Each row has a name. Each question is about the rows just above it.

W: [-38  10  21  16  14  33 -20 -18   4   7 -13  35 107  23  40   9 -18]
M: [-18   7  22  -2 -16  19 -11  81  12 -10  -3   0  27  18  25  24 -12]
V: [-18   7  22  -2 -16  19 -11  81  45  -2  23 -47  16 -17 -22  -8  -9]
A: [-38  10  21  16 -16  33 -20 -18   4   7  23  35 107  23  40   9 -18]
Move every entry of [22] by -1 step of 1.	[21]
Move every entry of [107  23  40   9] by -1 step of 1.	[106  22  39   8]
Shift each entry of [81] by -1 times 1:	[80]
Shift each entry of [ 12 -10  -3   0] by +1 times 1:	[13 -9 -2  1]
Move every entry of [7] by +1 step of 1.	[8]
Shift each entry of [ 7 23 35] by -1 times 1:	[ 6 22 34]

K: [ 22  14  77 -76 -40 -53]
H: [103  67 -34 -48 -87  74]
G: [-92 -61 -56  74  60   0]
D: [-85 -60  33  41  79 -44]
Shift each entry of [41] by +1 times 1:	[42]
[103  67 -34] with +1 step of 1 on every entry:	[104  68 -33]
Shift each entry of [-76 -40] by +1 times 1:	[-75 -39]
Move every entry of [-87] by -1 step of 1.	[-88]
Shift each entry of [77] by +1 times 1:	[78]

segup: [-106  -25   80   43]
zosi: [-34  84 -32 -55]
Guna: [ 83 -41 -30  51]
repa: [-84 -47  84  42]
Doke: [-47  87 -29 -47]
deg: [ -6  78 -51 -59]
dagaf: [ 71 -52 -12  72]
disor: [ 71 -45 -15  63]
vuzi: [-81 -51  85  36]
Lun: [-16 -82  25 108]
Gev: [ 24 -82  25 108]
tari: [  9  59 -58 -64]
Move every entry of [ 59 -58] by +1 step of 1.	[ 60 -57]
Shift each entry of [-45] by +1 times 1:	[-44]
Move every entry of [-25] by -1 step of 1.	[-26]
[-84 -47  84] with -1 step of 1 on every entry:	[-85 -48  83]
[-52] with +1 step of 1 on every entry:	[-51]
Move every entry of [-51] by -1 step of 1.	[-52]

Ton: [-48  27  11  88]
lud: [103 -24  -2 -18]
Zun: [-50   5  21 -70]
luse: [-59   5   5 -48]
ranib: [-25  25  17  87]
pulov: [-30  25  14  87]
Move every entry of [ 5 21] by -1 step of 1.	[ 4 20]
[-30] with -1 step of 1 on every entry:	[-31]
Shift each entry of [5 5] by +1 times 1:	[6 6]
[5] with +1 step of 1 on every entry:	[6]
Shift each entry of [-2] by -1 times 1:	[-3]

C: [-26   8  14  30  17 -36 -26   7 -16 -18 -23  20   1 -12  17 -20  10  14
   6 -13 -16  -6  10 -36 -12 -22 -26   1 -11  -8  -8  -2 -12  21  10  12
  -6 -17  29   0  37  51 -28  43  38  17  -5 -14  14 -35   7 -10 -14 -21
 -11 -18  -5  -2 -21  41  26 -14]
E: [-26   8  14  30  17 -36 -26   7 -16 -18 -23  20   1 -12  17 -20  10  14
   6 -13 -16  -6  10 -36 -12 -22 -26   1 -11  -8  -8  -2 -12  21  10  12
  -6 -17  29   0  37  51 -28  43  38  17  -5 -14  14 -35   7 -10 -14 -21
 -11 -18  -5  -2 -21  41  26 -13]
Q: [ 30  42 -43  10   3   0  23 -10  -2  26  39  -2 -29  27 -53  29 -22   3
   7   6  10   7 -22   0  35  69  51 -37  13  17  25  -2  23 -19   5 -81
  28  62 -22 -20  -2  51  41   9  -7 -32 -11  20   2  39   1  42  24  59
  -6  26  -9  -2  59  -1 -40   5]
R: [-71  15  31  84  43 -50 -61   2 -46 -11 -30  46 -21 -24  18 -38   6  16
   0 -14 -28 -15   6 -50 -58 -26 -44   6 -19 -10   5 -10  -5  24  34   3
  -5 -26  60   8 104  51 -69 -15  73  45  -5 -27  13 -46  29  -4 -18 -46
 -21 -11 -43 -10 -46  92  57   5]
[3] with -1 step of 1 on every entry:	[2]
Move every entry of [-2] by +1 step of 1.	[-1]
Shift each entry of [51] by -1 times 1:	[50]
[  7 -22] with +1 step of 1 on every entry:	[  8 -21]

